Each row has a name. After each piece below comes the name of the row it's from, unless a question asks for something else. Each question is about the rows just above it. Places in a row count from 0.

Columns, left to right: D R T N E S
[ 3.7  8.4 -0.2  0.2  8.3  0.2] = K_104
[ -2.5 -42.8   4.7  -5.3   3.6  15.7] = K_794
[ 30.4  11.3  13.7 -79.6  92.7 -62.8] = K_161
[ -2.1 -47.0   1.7   8.0 -25.4  53.3] = K_289
which: [ -2.1 -47.0]	K_289
Where in the named rows is [8.3]?	K_104, 4
Which value appears more than once in K_104?	[0.2]

Columns, left to right: K H Q U Y
[ 7.0  2.1 10.8 -9.7 15.2] = K_99
[ -7.2  26.4 -50.1  51.6 -63.6] = K_184
[-1.5 36.7 20.7  3.5  9.0] = K_763
[-1.5  2.3 20.7  3.5  9.0] = K_302
[-50.1  20.7  20.7] is in which column, read top down?	Q
[ 10.8 -50.1  20.7] is in which column, read top down?	Q
Which column holds [51.6  3.5] top down?	U
Where in the named rows is [26.4]?	K_184, 1

Columns, left to right: W F J V X Z
[ 59.9 -79.5 -24.8  22.3  22.3 -19.7]  K_649
[ 59.9 -79.5 -48.8 -24.9  20.6  56.2]  K_269
[ 22.3  59.9 -79.5  44.6 -24.8  97.6]  K_687
Where do [ 59.9 -79.5 -24.8  22.3  22.3] appear?	K_649
which: [ 59.9 -79.5 -24.8  22.3  22.3 -19.7]	K_649
Repeated in K_649:	[22.3]
[44.6] is at row and place	K_687, 3

Columns, left to right: G P M B
[ 18.3 -21.1 -75.6 -95.6] : K_450
[  9.7 -11.2 -40.2 -50.9] : K_959
[  6.1  -7.1 -25.4 -32.1] : K_446
[  9.0 -10.3 -37.1 -18.2] : K_519
[ 11.3 -13.1 -46.9 -59.3] : K_182
[-52.4 -14.6 -52.4 -66.3] : K_922
[ 11.2 -12.9 -46.2 -58.5] : K_78
[  9.0 -10.3 -37.1 -47.0] : K_842
[ 1.5 -1.7 -6.0 -7.6] : K_475
Which value appears more than once in K_922?	[-52.4]
[-37.1] with +1 step of 0.1 on every entry:	[-37.0]

Columns, left to right: kefar lemam gege Zoniz dusa zevi dut pevaz
[ 69.0 -37.9 -22.5 -62.6 -41.0 -54.2  25.5 -65.0]  K_129
[-48.4 -17.8   1.2  11.7   4.8  48.7  27.9  28.6]  K_578
[ 48.9  60.3   1.9  54.0  76.7  50.4 -29.4  40.2]  K_920
Which column holds [-41.0   4.8] top down?	dusa
Shift each entry of [-37.9] by +1 times 0.1:	[-37.8]

Columns, left to right: Liduf fitop pep bevu poz dov
[40.1 26.7 54.7 82.5 87.9 92.6]  K_849
[ 43.4   8.8 -62.5  59.6  -0.9  23.5]  K_85
[ 51.8  18.9  45.7 -81.5  57.9 -66.6]  K_487
[ 12.4 -22.8 -88.3  85.5  89.1  59.8]  K_964
[-24.1 -91.5  18.6 -71.4  -1.5  58.0]  K_636
[46.5 85.3 85.3 52.9 85.3 47.1]  K_893
[40.1 26.7 54.7 82.5 87.9 68.6]  K_418
[-58.2  12.9  18.1  43.9  47.1 -58.6]  K_430
[-66.0 -81.1   9.7   8.3  11.5 -90.3]  K_590
[ 85.3  46.5 -60.6 -65.0 -52.3 -51.1]  K_935
[40.1 93.3 54.7 82.5 87.9 92.6]  K_431
which: [ 47.1 -58.6]	K_430
Move every entry of [46.5 85.3 85.3 52.9] by +1 step of 0.1.	[46.6 85.4 85.4 53.0]
which: [85.3 46.5]	K_935
The row with [40.1 26.7 54.7 82.5 87.9 92.6] is	K_849
The value that K_893 holds more than once:	[85.3]
[ 40.1  43.4  51.8  12.4 -24.1  46.5  40.1] is in which column, read top down?	Liduf

Columns, left to right: kadit kig rofu Lefur Zegi
[35.9  4.1 20.5 -5.3  1.9] -> K_406
[ 20.3  -5.3   1.9 -31.6 -73.0] -> K_727
[ 27.5  97.1  63.7 -54.2  32.8] -> K_292
which: [20.5 -5.3  1.9]	K_406
[-5.3] with -1 step of 0.1 on every entry:	[-5.4]
Shift each entry of [27.5 97.1 63.7] by +1 times 0.1:	[27.6 97.2 63.8]

Columns, left to right: kez zogag vaz neto fefa Puv
[-20.9 -37.6  -6.3 -53.3  20.0  77.5]  K_574
[ 6.7 47.2 -1.1 62.4 30.0  5.1]  K_997
[24.6 65.6 24.5 32.5 -2.8 20.9]  K_247
[-20.9 -37.6  -6.3 -20.9 -20.9 -17.2]  K_17
[-20.9  -5.0  20.0 -53.3  20.0  77.5]  K_900
[-20.5 -35.8 -43.5  -8.7 -14.0 -38.0]  K_116
[  0.7 -29.6 -27.0  11.4 -89.6  -4.9]  K_621
[-43.5] with -1 step of 0.1 on every entry:	[-43.6]
Repeated in K_900:	[20.0]
The value that K_17 holds more than once:	[-20.9]

